In the data rows, the value 128 means zero.
Here are some rows, each followed by its group. Rows of different groups can look alike.
175|136|170|138|137|143|142|122|120|121|146|145|165|174|171|163|165|149|150|168|169|117|163|162|117|119|137|136|114|152|129|121|137|150|151|112|158|160|154|190|151|148|122|121|169|174|163|176 q
127|163|168|145|150|124|125| 49|120|122|159|157|154|186|190|148|156|186|187|151|206|114|146|145|136|137|120|117|107|185|109|176|161|170|132|118|191|194|144|112|145|147|100| 96|190|190|137|127 s
 74|120|122|157|159|112|115|104| 70| 69|141|141|141|156|157|136|138|127|129|102|107|122|137|135|104|105|116|118|109|151|113|113|156|156|125|105|151|156|131|131|122|121|112|115|172|148|134| 73 q
126|183|171|100|182|140|140|109|124|128|203|200|172|196|194|159|184|177|179|162|171|119|178|177|138|140|133|131|112|197|120|117|139|146|148|194|177|178|159|121|163|166|153|153|184|178|146|126 q
116|124| 97|115| 88|168|169|212|116|117|140|138|107| 86| 87|122|113| 90| 87|131|106|122|104|105|120|117|166|163|170| 83|139|226| 91| 84|110|164| 85| 90|137|132|133|134| 93| 92| 83| 99| 87|114 i
127|185|149|121|173|108|109|100|134|136|139|135|115|164|162|103|134|142|143|136|175|105|150|150|128|129|104|104|101|185|106| 98| 87|184|112|114|202|201|125|105|132|133|181|181|188|149|118|128 s
122|173|202|136|138|163|164|124|107|104|183|182|163|149|152|181|182|150|150|155|182|142|181|183|147|150|169|168|130|159|148|142|154|170|175|128|149|144|176|134|177|175|158|160|164|181|162|122 y
255|156| 93| 97|105| 92| 91| 98| 48| 48|112|109|123|103|102| 90| 92|131|131|177| 92| 94| 90| 90|255|255| 88| 85| 81|114|116|106| 83|105| 84|207|116|118|102| 93| 96| 98|212|210|107| 92| 79|255 s
111|114|148|104|106|189|189|181|162|160|160|163|161|129|131|195|201|107|109|173|168|136|166|167|141|140|200|200|171|112|182|199|115|118|190|136|104|104|173|155|167|169|104|102|113|150|169|114 g
114|138|172|124|106|182|179|146|158|161|179|179|179|144|141|186|181|127|128|160|177|159|165|164|135|134|185|187|190|133|172|170|150|146|199|133|125|126|182|147|180|178|117|115|139|175|166|113 k
 57|142|175|124|124|199|199|142|157|153|181|183|176|157|158|187|183|131|132|166|181|156|178|177|128|129|125|126|150|155|195|165| 85|150|189|133|129|130|182|145|181|184|120|123|144|178|177| 53 w
123|171|110|118|177| 92| 92| 56| 98|100| 76| 79|134|157|158|118| 92|187|187|114|114| 49|105|100|126|126| 90| 89|138|212| 86| 77|113|190| 92|109|202|198| 85| 98|102|101|220|218|172|151|100|126 p
111| 90| 96|114|199| 81| 82|109|192|194| 90| 91| 91| 98|100| 89| 52| 83| 86| 84| 90|145| 98| 99|103|105| 88| 87|105|173| 91| 58|216|136| 84|119|105|106| 83| 94| 70| 72|125|126|100| 70|109|108 q
111|117|145|122|107|217|218|175|163|164|163|164|166|129|126|177|168| 77| 73|152|161|169|172|173|120|122|199|201|176| 77|194|196|140|122|191|136|107|106|184|180|170|169|105|105|117|164|171|115 g
130|186|162|122|160|118|119|102|116|119|158|157|174|184|183|148|147|189|191|146|153|110|142|142|136|138|114|117|104|186|104|104|169|174|125|116|178|180|137|128|139|139|173|172|190|144|130|127 s
116|123|170|123|111|188|189|166|162|166|177|175|175|136|137|164|162|114|115|161|167|167|147|147|122|121|196|193|173|121|189|174|143|123|192|120| 85| 83|178|199|174|173|108|110|123|161|156|116 k
104| 79| 94|116|103|101|105|145|219|218|108|109| 95| 82| 82|105|101| 83| 80| 85| 92|255|103|104| 74| 76|147|148|192| 90|166|142|182| 80|115|108| 83| 83| 96|106| 86| 85| 91| 90| 61| 90|150|108 i
115| 94|110|115| 90|173|173|224|102| 98|116|113| 75|120|119|174|122| 95| 95|150|114|135|142|137|117|115|180|181|195| 70|170|208|101| 89|151|156| 93| 94|142|114|134|134| 59| 58| 86|105|118|114 i
114|138|172|124|121|182|180|116|159|164|179|181|172|179|179|186|210|150|148|164|177|168|183|181|127|126|185|186|165|136|174|159|152|146|190|133|125|126|177|141|180|177|153|154|140|163|177|118 k
166|185|173|123|168|121|120|107|114|114|176|177|151|226|226|157|163|209|206|160|167|117|168|166|138|136|102|103|109|175|116|114|169|173|142|121|182|181|155|118|159|157|157|155|186|175|142|170 q
 46| 90|112|115|123|107|105|154|255|255|112|113|102| 90| 92|118|115|116|119|134|111|246|116|120|107|108|134|133|164|115|143|136|230| 94|124|118| 91| 92| 91| 94| 95| 92|109|109|100|106|146| 44 g
128|170|214|123|162|130|127|124|124|123|164|161|164|187|186|154|160|181|183|144|165|118|177|175|136|135|158|159|121|183|114|112|123|189|139|120|174|173|150|115|141|142|157|155|188|173|142|126 q
170|122|105|113| 98|125|122|130|143|143|109|109|109| 98| 97|114| 71|108|108|178|129|126|113|109|183|184|166|165|200|103|107|131|106| 95|118|255|101|100|130| 97|108|107|131|129| 94|104| 95|169 k
118|136|171|124|120|183|181|119|159|157|179|180|218|151|151|204|187|126|125|164|176|173|183|187|126|127|187|188|128|135|176|172|149|144|191|175|123|123|182|159|180|178|116|121|120|141|177|118 k
125|173|182|124|143|152|152|110|137|136|178|177|180|184|186|172|231|228|230|165|174|131|204|207|135|136|146|144|119|170|132|126|197|204|153|125|166|165|179|154|162|164|123|118|177|184|116|124 q
108| 59|129| 83|100|171|169|193|165|162|109|105|135|101|104|156|137| 95| 96|119|130|194|142|146|103|102|154|152|214| 96|192|198|127| 97|166| 97| 91| 95|136|165|121|119| 93| 92|108|121|211|109 g
130|106|113|162|100|154|152|122|108|109|131|132|150|125|123|148|142|106|105|107|149|115|162|161|104|103|143|146|121| 86|149|134|114| 75|145|107|110|108|140|233|182|179| 94| 97|117|139|181|130 w
205|149| 86|116|157| 66| 66| 95| 99|100| 91| 90|132|121|120|103| 89|173|171| 96| 93|102| 64| 64|120|121| 47| 48| 94|148| 37| 85| 96|137| 78| 36|210|210| 93| 79| 87| 87|197|199|147| 96| 85|206 p
172|174|125|119|198| 94| 92| 90| 98| 99|115|118|117|157|158|106|112|168|166|117|117| 97|108|108|129|129| 91| 93| 53|208| 87| 90|112|167|105|109|203|204| 66| 75|106|106|188|188|198|122|101|171 p
110|117|184|172|150|153|155|120| 94| 94|187|191|197|178|181|177|179|152|154|165|181|145|209|209|110|111|156|153|128|170|144|138|165|184|170|125|155|155|169|128|167|164|140|137|169|185|217|108 y
161|210|103|115|154|115|113| 95| 70| 69|121|122|110|123|120|112|118|211|209|151|122|109|113|110|150|149|119|118| 97|157| 81| 93|102|164| 94|125|188|187|119| 99|121|120|162|161|160|129| 95|159 p
125|171|157| 97|147|131|132|116|153|155|189|190|206|182|179|174|156|162|161|166|179|119|170|170|135|135|149|146|121|169|135|139|152|179|163| 69|162|165|143|127|181|181|151|152|176|184|152|123 y
122|181|183|124|142|175|173|139|137|135|182|185|188|177|178|180|181|154|154|167|222|139|179|179|133|134|139|139|149|162|176|145|153|173|172|127|153|154|174|132|175|173|137|136|167|185|168|122 y
116|103|108|118| 89|186|189|174| 75| 75|122|119|124| 97| 98|136|127| 97|100|137|120|112|131|130|120|120|166|169|159| 83|149|177| 69| 84|150|146| 87| 87|153|166|163|162| 94| 94| 92|113|103|118 g
123|125|104|102| 52| 85| 85| 95| 83| 84| 78| 79| 94|113|115| 78| 78|129|131| 93| 41| 88| 77| 78|123|122| 78| 79| 93| 78| 77| 84| 78| 94| 72|106| 85| 85| 56| 98| 77| 80|102|103| 97| 79| 75|122 p
126|157|102|117|155| 92| 90| 95| 90| 93| 95| 96| 96|133|136|124| 93|180|183|101| 97| 92| 52| 54| 93| 92| 82| 85| 94|149| 58| 85| 97|143| 80|106|172|175| 91| 67| 76| 76|146|144|153| 81| 62|125 p
244|108| 85|113|111| 67| 66|106|104|109| 88| 87|127| 79| 76| 90| 90|108|105|205| 92|112| 83| 88|255|255| 97| 97|103| 89| 85|100| 87| 85| 89|255| 90| 88| 82| 94| 97| 99|136|138| 61| 84| 79|244 w
137| 60| 77|140| 87|100| 98|129|140|141| 78| 81| 85| 75| 75| 87| 85|134|133|159| 71| 97| 86| 85|152|153|107|106|126| 78| 59| 87| 89| 75|107|255| 81| 82|102| 95| 80| 80|119|119| 75| 76| 81|141 g
185|139|174|124|122|162|162|145|158|161|180|179|186|154|158|164|182|129|127|165|178|158|164|164|127|128|171|170|152|140|127|168|147|147|194|133|126|128|182|146|180|182|118|116|141|176|177|186 k
167|144| 94|116|154| 87| 83| 95|106|106| 94| 98| 91|121|124| 83| 86|180|176|110| 89| 91| 84| 82|118|116| 80| 78| 94|142| 79| 84| 94|120| 82|105|156|154| 85| 94| 84| 87|179|180|142|114| 83|170 p
107|153|208|244|123|174|174|143|168|168|181|180|158|156|158|186|182|130|129|165|179|157|184|182|175|176|183|181|151|139|174|166|120|149|189|133|117|118|182|145|180|179|119|117|143|177|157|110 w
128|185|172|123|165|131|132|105|121|122|136|135|133|199|199|151|155|195|196|152|161|115|170|169|128|129|121|120|107|184|110|109|155|189|134|119|190|187|144|113|147|146|166|165|189|170|138|127 s
 61|134|126|164|189| 92| 91| 97|101|101|114|113|114|104|101|106|119|156|156| 90|106|101|108|111|109|112| 92| 91| 98|171| 89| 90|140|180|109|104|189|184|100|128|100|103|183|185|168|133|128| 62 p
154|138| 75|132|148| 91| 91|122| 95| 97| 81| 83|106|148|146|100|110|158|161|109|109| 94|101|103|170|168| 88| 88| 91|134| 86| 88|103|152| 62|113|184|184| 97|104|101|100|132|133|159|114| 65|158 p
255|111| 67| 45| 87| 78| 75| 95| 85| 85| 55| 53| 68| 73| 75| 70| 70|105|105|109| 69| 89| 42| 43|249|249| 86| 88| 93| 77| 74| 83| 70| 75| 68|205| 87| 88| 77| 92| 74| 76|145|142|105| 66| 69|255 s
196|183|185|123|186|116|117|106|124|126|175|176|122|187|188|155|144|174|172|156|155|100|157|155|136|138|127|123| 82|182|115|112|143|189|140|120|185|187|155|115|162|167|157|158|172|174|143|194 q
126|161|144|116|180|104|101|100|115|116|135|135|134|159|160|122|133|196|199|197|134|117|153|156|152|152|103|100| 89|195| 94| 97|131|175|109| 66|191|193|106| 99|118|117|234|236|197|174|111|125 s
 23|163|178|124|179|130|129|101|147|147|180|181|170|182|182|168|128|161|159|148|153|138|152|147|121|126|135|136|118|193|126|119|177|181|147|115|171|170|149|115|144|145|135|138|179|175|181| 25 q
131|115|106|106|213| 72| 71|114|167|169|104|102| 78|115|116|129|104|179|178|115|105|177|103|105|128|127| 96| 97|120|172|121| 81|166|140| 94|120|124|124| 98| 94| 87| 85|186|187|100|105| 48|131 q
 95| 83| 80|175|118|112|111|108| 62| 63| 93| 93| 93| 67| 70| 92| 92|109|114|141|101| 91| 92| 97|101|102| 87| 87| 75| 87|146| 90| 85|128| 86|102|118|120| 92|136|104|101| 93| 96|111|114|105| 96 s
126|140|166|117|132|161|159|143|191|192|169|172|168|147|149|173|171|131|132|193|192|178|171|173|143|142|176|178|158|147|161|163|170|149|173|150|123|120|171|118|156|158|133|133|134|165|164|125 k
176|217|134|115|128| 63| 62|129|128|127|125|122|127|157|156|112|126|178|180|176|130|167|150|147|200|203|103|100| 99|152| 91| 98| 39|161|109|207|173|174|148|100|135|136|202|204|163|113| 97|177 s
116|139|173|124|138|182|183|146|159|157|180|183|180|153|156|186|164|128|125|180|178|158|183|183|109|107|185|184|153|180|174|149|150|147|168|133|126|125|157|178|180|181|118|117|153|175|177|118 k
108|106|116|135| 56|172|175|131| 97| 98|128|128|149| 99|100|111|142|102|102|117|128|104|134|135|104|103|145|142|107| 86|137|141| 79|119|143|144| 76| 76|145|225|169|170| 92| 92|103|123|140|110 k
 86| 91|127|154| 95|157|160|179|117|116|130|130|121|117|116|145|133| 81| 83|100|129|135|139|136| 74| 73|150|152|181| 90|209|162|112| 98|119|108|103|104|116|233|142|141| 52| 52| 98|147|187| 84 g
112| 78| 81|115| 74|134|134|237| 98| 97| 89| 89| 85| 80| 79|101| 70| 82| 80| 92| 88|142| 97| 99|113|110|167|166|220| 74|166|240| 93| 74|109|107| 80| 84|105|130|115|117| 88| 87| 74| 80|106|108 i
109|117| 96|175| 97|143|142|117|100| 97|130|132|130|117|115|130|131|102|101| 99|174|109|133|133|102| 99|105|104|116| 93|139|160|102|114|136|105|106|106|129|224|147|150|120|120|111|128|171|108 w
121|177|180|124|154|142|141|111|133|133|174|179|174|186|188|166|171|150|151|151|174|124|168|169|136|136|139|140|116|176|126|122|149|185|161|249|173|175|158|146|163|162|151|154|219|181|139|125 q
 91| 68| 96|115| 97|118|115|189|210|206|101| 99|102|113|113|112| 82| 84| 85| 96|127|255|103|102|102|100|130|129|239| 88|173|181|226| 80|128|118| 83| 81|107|110| 95| 92| 92| 92| 80| 72|137| 90 i
146|215| 83|109| 95| 95| 96| 98|103|104|127|124|115|145|142|106|113|200|203|158|116| 98|108|105|198|197| 95| 95| 90|158| 86| 93|105|168| 86|139|173|173|115| 96|111|111|240|241|155|121| 92|147 s
111| 99|134|118|119|138|136|166|255|255|138|139|141| 84| 83|148|119| 81| 83|132|141|244|145|148|111|109|156|154|202|120|183|140|234|112|160| 52|101|101|114|117|120|122|105|110|103|129|148|112 g
119|179|175|132|142|144|145|111|108|109|179|180|172|180|182|166|169|157|158|137|195| 90|166|169|187|187|157|156|115|159|157|121|134|178|154|110|141|137|172|115|166|168|146|149|175|144|149|117 q
124|167|147|117|215| 90| 91|101|137|136|124|124|139|162|164|124|130|163|162|130|135|123|126|123|129|133| 94| 96| 87|210| 99|100|172|166|112| 86|177|175|114| 99|109|110|194|191|169|141|105|126 s
108| 82| 75|101| 84|125|125|117| 56| 58| 82| 85| 64| 75| 76| 89| 84| 85| 83| 76| 82| 91| 91| 92|107|107| 89| 88| 84|105| 98|110|108| 75| 92|108| 82| 85| 98|158|113|117| 87| 87| 76| 77| 97|108 g
206|192|159|114|113|140|144|132|122|123|142|138|141|142|142|139|156|169|172|211|140|110|138|143|228|228|128|128|111|135|105|106|118|141|132|202|135|140|158|103|154|152|181|181|138|131|119|208 y
108|118|191|113|111|186|182|181|103|102|167|168|181|116|115|180|164|111|110|147|165|170|207|205|117|120|196|198|175|119|195|189|165|141|192|129|111|111|174|160|170|169|141|141|129|159|181|110 k
110|117|150|122|148|165|164|243|195|194|157|161|162|102|103|169|161|103|102|136|154|206|165|164|156|154|191|192|196|104|199|189|142|118|182|112|104|104|158|139|146|145|114|115|113|148|187|113 g
 58|107|136|122| 99|192|194|216|149|149|149|148|151|115|116|166|155|101|105|141|147|168|162|161|115|116|199|199|188| 90|197|229|123|109|184|134| 98| 93|167|141|164|168| 99|101|105|139|187| 56 g
102|168|117|118|169| 90| 90| 99| 95| 97| 90| 92|132|180|181| 99|131|188|185|111|109| 95|111|111|126|127| 87| 84| 96|167| 84| 66|107|159| 88|108|200|199| 99| 97|101|103|147|145|183|115| 95|102 p
108| 25| 64|194|131| 78| 80| 96| 82| 84| 79| 78| 82| 87| 86| 78| 79| 86| 85| 95| 80|101| 79| 79| 33| 33| 81| 83|112|100| 88| 86|121| 77| 75|101| 99| 98| 28|104| 74| 75| 90| 93|102| 78|112|107 s
120|113|134|121| 95|200|202|161|138|139|157|155|146|119|116|165|152| 73| 74|154|146|123|156|153|124|127|148|150|145| 88|161|177|102|157|172|139|103|102|173|171|182|182|100|100|109|143|149|116 g
103| 76| 87|146| 65| 76| 76|104|103|101| 86| 87| 85| 82| 85| 89| 87|117|118| 73| 87|157| 98|102| 98| 96| 95| 94|121| 89|120| 99|171| 81| 89|102| 70| 69| 81|112| 77| 78| 88| 87| 96| 97|186|107 k
109| 88|111|131|176|125|125|105|161|160|117|116|119|119|118|115|116|119|120| 88|119|169|115|116|101|103|109|107|120|144|123|104|234|117|110|104|113|113|131|107| 92| 94|105|104|116|119|177|109 y
157|194|153|136|146| 96| 93| 99|100|102|135|134|172|217|216|125|131|205|210|140|141|131|127|126|140|141|102|101| 99|166|135| 67|110|179|110|115|197|199|127|119|133|135|169|168|192|145|109|152 s
125| 74| 87|114| 84|110|109|209|133|133| 76| 78| 74| 76| 78| 84| 50| 79| 82| 78| 75|139| 81| 79| 99|103|127|123|242| 76|158|169| 85| 69|119|114| 95| 93| 88|117| 83| 82|115|116| 70| 77| 90|122 i
180|168|138|114| 82|163|163|119|122|125|143|146|142|136|136|143|144|153|153|171|141| 76|142|141|221|221|137|134|115|126|110|127| 93|134|156|213|129|131|164|119|150|152|137|137|133|157|106|180 y
132| 73| 65|114| 84| 95|100|218| 98| 96| 90| 91| 73| 73| 69| 75| 33| 79| 76| 74| 82|111| 73| 71|185|183|105|107|175| 68|118|159| 81| 67| 82|109| 77| 75| 36|103| 59| 60| 70| 72| 69| 54| 82|133 i
128|182|178|124|157|139|138|110|176|178|172|174|170|195|196|163|114|174|170|143|149|124|147|147|125|126|135|135|113|209|126|102|202|186|155| 99|187|187|118|130|139|138|155|154|184|179|151|125 q
128|174|121|119|164| 93| 92|104|104|103|103| 97| 99|138|139|103|108|255|255|115|114| 95|105|103|220|221| 62| 63| 96|166| 85| 89|149|164| 91|109|202|200|104| 99| 95| 95|184|180|180|121| 97|127 p
110|106|100|116|226| 80| 80| 96|108|106| 90| 89| 89|114|115|106| 69|119|114| 85| 72|107| 87| 86|105|104| 83| 85| 97|177| 84| 86|157|127| 74|104|142|145| 83| 94| 96| 95|154|156|125|117|101|112 p
111|110|110|123| 89|187|191|150|101|101|124|124|124|100| 93|137|141| 98| 96|126|122|109|132|130|113|113|160|163|134| 83|141|165| 90|101|149|125|111|114|150|194|167|169| 67| 65| 94|122| 97|111 g
115| 77| 70| 75| 86| 89| 88|158|135|136| 54| 53| 73| 93| 91| 78| 76|104|105| 93| 73|125| 77| 77|112|109| 99| 96|150| 73| 79|135| 93| 82| 83|179| 54| 55| 87| 63| 93| 94| 91| 90| 71| 68| 81|116 i
123|101|138|114|131|105|105|152|232|234|114|110| 90|135|134|124|116| 99| 96|118|112|199|115|114|120|119|106|104|148|107|122|133|178|100|119|135| 97|102|113| 97|134|133|125|126| 99|109|125|120 k
111| 96|120|175|190| 92| 93|104|184|185|112|112| 76|115|113|110|112|100|103| 93|106|183|111|111|104|101|106|109|109|155|114|103|254|102|106| 83| 94| 93| 90| 99| 88| 90|117|117|113|112|153|110 y
111| 92|109|115|166| 90| 89|106|242|242|104|102|104| 83| 86|103|105| 95| 93| 96|104|200|104|105|106|110|106|106|128|139|110|105|254|123| 74|150|100|100|109| 96| 93| 91|118|120|100|101|133|112 w
109| 93|110|172| 92|156|157|120| 85| 82|118|120|106|104|103|126|109| 95| 95| 94|142| 99|123|121|101|104|129|133|115| 84|166|126| 94|101|129|105| 97| 95|123|255|141|142| 89| 87| 99| 89|156|108 k
160|180|135|120|173| 99|101| 98| 71| 73|124|121|107|166|165|113|120|194|194|168|126| 80|116|117|131|129|108|108|118|179| 90| 67|118|189|115|111|205|205|113|101|102|102|186|188|181|134|107|159 p
101|110|143|121|103|219|218|190|162|161|155|156|156|119|120|142|160|104|104|145|141|171|130|130|117|117|176|178|191|108|198|204|133|144|187|136|101|103|169|162|141|141|102| 98|134|144|166| 96 g
121|135|178|124|128|176|175|137|155|155|182|181|161|180|180|168|209|134|134|167|164|153|184|185|129|130|178|179|145|153|169|160|171|197|186|132|133|135|182|143|171|170|100| 94|153|180|176|119 w
130|174|171|106|154|127|127|105|126|125|162|162|136|165|166|151|157|183|181|153|163|116|153|151|136|138|123|123|128|184| 86|110|142|189|136|108|188|188|148|114|149|145|164|166|197|151|140|127 q
Which 4 groups are nearest to each row below, nearest first, going by the distance to the group's nearest row?
121|167|178|124|122|132|130|110|179|176|169|170|197|196|197|169|166|164|162| 97|170|135|160|160|129|128|135|137|170|191|126|119|170|183|148|100|173|172|151|116|147|146|156|156|160|176|153|122: q y s k
 85| 72| 64|113| 66| 74| 75|123|164|167| 55| 51| 58| 67| 69| 68| 67| 93| 95| 70| 66|158| 60| 64| 98| 96| 69| 68| 96| 71| 84| 87|119| 67| 84|102| 77| 78| 70| 93| 68| 70| 86| 84| 69| 61| 81| 86: i k p s
251| 75| 63|173| 89| 76| 74| 94| 83| 82| 65| 68| 64| 51| 53| 67| 67|119|114|104| 66| 88| 66| 65|207|211| 57| 57| 93| 59| 76| 97| 66| 53| 65|139| 79| 78| 73| 63| 80| 79|105|102| 57| 79| 71|251: s w g p
122|173|180|124|153|156|154|116|132|132|171|170|177|170|170|174|176|153|151|168|179|127|179|184|136|137|149|151|119|155|133|126|141|214|163|126|160|161|172|130|177|178|139|139|173|184|157|124: y q w s
 79|100| 96|255| 61| 81| 84| 97| 85| 83| 90| 86| 39| 95| 96| 77| 75| 81| 83| 70| 75|116| 76| 74|130|128| 82| 81| 99| 73| 91| 88|126| 76| 68|101| 84| 86| 75|157| 76| 76|117|116| 78| 71| 99| 79: k g s p
203| 98| 73|113| 85| 95| 93| 51| 96|101| 77| 78| 83| 74| 72| 95| 79| 91| 88|135| 70| 94| 75| 72|208|208| 90| 89| 72| 75| 82| 98|104| 74| 80|255| 89| 91| 93| 93|113|114|107|105| 75| 75| 75|202: w s g k
109| 91| 69| 79| 84|112|109|101| 84| 81| 82| 80| 81| 79| 77| 85| 54| 91| 94| 90| 82|123| 84| 81|106|104|119|122| 96| 95| 86| 94| 71| 79| 84|152| 92| 93| 96|143|115|118| 88| 89| 73| 71|100|110: g p i s
Which 3 other groups have their centres nearest to the centre of group i, nearest first?
g w k
Which 3 groups are nearest to each row below, nearest first, going by the average distance to the group's rows?
112|125|149|123|112|188|188|163|221|223|171|171|183|138|134|182|175|116|113|158|168|166|178|176|123|116|195|195|147|123|184|186|121|131|217|135|113|111|188|152|177|176|110|114|125|163|175|116: k g w
142|134| 64|115|106| 70| 70|104| 86| 85| 80| 81| 84|125|126| 48| 79|155|152| 87| 82| 90| 68| 71|115|117| 77| 76| 93|128| 58| 83| 88|119| 72|104|169|165| 74| 94| 79| 72|214|216|114| 83| 79|145: p s i
138|196|163| 52|167|121|123|104|121|119|163|162|170|190|193|120|150|170|169|161|155|113|127|126|179|179|117|115|109|200|117|106|134|187|115|124|191|190|166|107|125|126|188|188|188|146|127|137: q s y
177| 99|125|155|107|164|167|117|106|102|135|136|179|113|111|135|138| 99|101| 89|138|118|142|144|104|102|153|154|114| 91|162|149|103|119|152|108|100|101|116|187|190|193| 92| 95|103|130|154|178: k g w
142| 65|109| 66| 85|101|103| 98|114|111| 81| 81| 83| 82| 82| 84| 79|102|104| 65| 82| 89| 83| 83|102| 99| 75| 79| 95| 30| 85| 90| 79| 83| 81|103| 90| 88| 81|148|108|108|114|118| 84| 51| 81|141: i p g
108| 96|131|169|103|148|147|133|118|118|135|135|144|117|117|116|140| 97| 98|100|138|153|144|143|102|106|152|150|139|100|173|146| 85|112|152|116|102|106|133|255|141|142| 92| 93|109|152|174|108: g k w
122|167|183|124|144|156|159|119|142|137|181|182|174|180|178|208|179|138|137|167|199|136|177|179|119|118|153|155|124|194|140|132|121|168|135|126|158|160|180|129|173|175|140|141|171|168|186|123: q y k
Group y spreads out most along one direction. Which 3 other groups' directions of most spread are closest to that one, closest first?
q k p
Which 3 groups are nearest to each row below, nearest first, going by the distance to the centre of the group?
108|108| 97|159| 92| 93| 91| 96| 92| 93| 96| 97| 98|114|113| 93| 94|120|121| 90| 98| 66|108|107|102|102| 86| 87| 95| 94| 86| 88|111|118| 76|102|132|133| 93|126|104|101| 97| 97|121| 99| 94|109: p s i
255|145| 80|126| 61| 90| 88| 98|105|103| 82| 84| 81| 87| 83| 82| 83|125|125|172| 82|136| 82| 82|255|255| 62| 63| 95| 63| 79| 89| 98|133| 78|242| 97| 98| 96| 93| 92| 93|135|138| 89| 80| 38|255: s p i
141| 75| 79|133| 55|111|112|180|114|112| 85| 86| 93| 73| 76| 95| 89| 80| 79| 46|103|146| 92| 91| 98| 99|149|152|192| 73|177|157|100| 73|108|103| 80| 80|104|171| 79| 78| 86| 88| 74| 78|130|139: i g w
138|192|133|120|123|140|137| 97|107|106| 94| 96|140|161|164|172|126|204|205|174|131| 70|144|142|149|146|100| 99| 97|110| 73| 89| 98|166|107|115|181|180|127|108|139|140|151|152|196|138| 91|136: s p q
127|186|134|121|172| 90| 92|100|110|105|142|142|150|179|182|130|137|191|192|139|143|106|133|135|135|136|107|106|103|160| 98| 99|129|185|115|114|201|203|186|106| 94| 95|179|177|182|152|121|128: s q p
114|120|129|123| 77|179|182|125|100|101|127|126|142| 98|102|148|143|119|121|147|130|104|145|147|125|123|164|162|142| 95|155|137|111|150|130|127|109|109|162|168|188|187|100|102|116|156|118|116: k w g
Which 3 groups are nearest to each row below, nearest first, going by the distance to the group's nearest row?
168|187|155|121|186| 94| 96| 93|116|118|156|157|140|179|179|132|138|192|189|136|145|145|134|131|145|142|108|105|103|195| 84|100|141|193|117|143|212|212|127|105|153|151|155|154|222|153|127|170: s q p
105| 73| 62|113| 83| 87| 88|141| 84| 87| 65| 65| 68| 65| 64| 39| 63| 79| 75| 75| 65| 85| 48| 46|101| 98| 83| 85|102| 67| 83|127| 77| 66| 70|132| 76| 77| 92| 97| 78| 79| 86| 88| 70| 61| 46|108: i g p
123|166|223|124|167|158|158|120|143|146|182|183|180|179|175|165|180|190|185|169|181|138|199|199| 90| 93|155|153|126|164|142|136| 91|175|169|127|156|154|173|112|174|173|138|137|181|185|167|124: y q k
Which 4 groups are nearest to each row below, nearest first, going by the average distance to the group's rows?
 78|155|174|123|161|132|134|107|140|139|167|166|170|199|201|192|173|179|185| 98|167| 96|162|162|136|136|129|129| 96|182|152| 92|144|188|142|149|183|180|153| 61|158|157|160|159|187|175|154| 79: q y s k
144|173|182|133|149|145|147|115|137|137|178|174|176|203|203|172|175|164|162|195|178|131|148|149|165|166|144|145|120|163|132| 99|151|156|136|125|165|165|167|125|168|168|109|108|181|184|174|146: q y k w
108|105|107|104|155| 84| 83| 66| 98| 96| 98| 96| 96|125|122| 93| 80|151|152| 78|100| 94| 94| 98|101|103| 86| 82| 94|146| 88| 79|129|131| 85|102|127|126| 87|102| 68| 68|132|132|157|103|113|109: p s q i
111|113|102|144|146| 85| 84| 42| 89| 88| 95| 95| 68|103|106| 90| 93|132|132|122| 98| 93| 91| 92|102|102| 70| 72| 95|143| 93|103| 77|133| 82| 62|163|164| 88|103| 40| 38|115|117|136|100|116|109: p s i q
112|145|141|120|165|102|105| 98|139|138|130|127|130|171|170|119|119|194|195| 86|132| 55|102|102|132|131| 99|100|101|182| 92| 94|121|179|106| 85|216|217|118| 75|118|120|211|211|185|140|111|115: p s q y
120|105|126| 50| 88|186|186|196|197|198|139|138|138|110|110|153|145|156|158|198|136|151|143|144|130|129|190|189|183| 99|183|201|114|103|171|168| 96| 95|165|176|156|154|103|102|100|128|132|119: g k w i
228|195|167|118|176|122|123|121|132|131|146|145|140|182|181|146|175|185|187|162|157|157|148|149|148|145|121|120|100|197|109|130|194|172|132|130|185|184|144|106|139|140|190|187|184|162|103|226: q y s p
104| 82| 75|205| 68|102|103| 95| 94| 92| 75| 75| 75| 78| 79| 94| 75| 93| 93| 72| 76| 89| 88| 90| 68| 69| 77| 73| 80| 80| 80| 83|101| 89| 71|101|105|105| 74| 77| 78| 77| 89| 91| 92| 74| 85|108: i p s g
Which 4 groups are nearest to each row below, nearest first, going by the distance to the centre of the group?
 82| 85| 99|170| 91|114|112|191|191|190| 96| 93| 95| 79| 81| 95|100| 82| 80| 82|104|200|103|106|100|102|146|148|252| 83|179|178|139| 49|122|112| 81| 83|101|114| 99|100| 89| 92| 77| 87|138| 79: i g w k
 94| 80| 70| 94|114|100|101|112|113|113| 68| 67| 68| 72| 73| 69| 59| 85| 84| 77| 68|147| 69| 70|107|105| 76| 75| 95| 76|108| 83| 99| 73| 63|108| 84| 82| 72| 56| 47| 45|184|183| 75| 87| 39| 95: i p s g
207|173|123|129|103|135|133|137|116|115|128|127|129|124|121|127|129|148|145|214|132|107|127|125|245|244|127|127| 96|118|101|118|100|122|123|238|118|114|149|100|144|144|160|163|133|163| 96|204: s y w q
105| 93|115|255| 92|131|134|107| 66| 64|111|113|113|110|114|120|137| 89| 91| 85|112|110|159|160| 99|100|127|128|121| 83|146|133| 99| 95|124|103| 92| 91|133|251|123|120| 86| 82| 93|107|146|108: w g k i
110| 97| 65|222|147| 73| 77| 94| 86| 89| 65| 68| 67| 71| 73| 71| 66| 61| 63| 69| 66| 93| 45| 48|131|130| 76| 82| 93| 92| 76| 95| 84| 73| 65|101| 71| 70| 55| 92| 67| 66|120|118| 76| 63| 75|108: i p s w
119|140| 91| 50|123|112|109| 75| 88| 88| 85| 88| 84|117|115| 40| 84|125|123| 91| 87| 99| 80| 78|117|117| 79| 77|106|138| 79| 84| 92|127| 74|104|178|176| 83| 87|119|116|176|179|137| 89| 87|122: p s q i
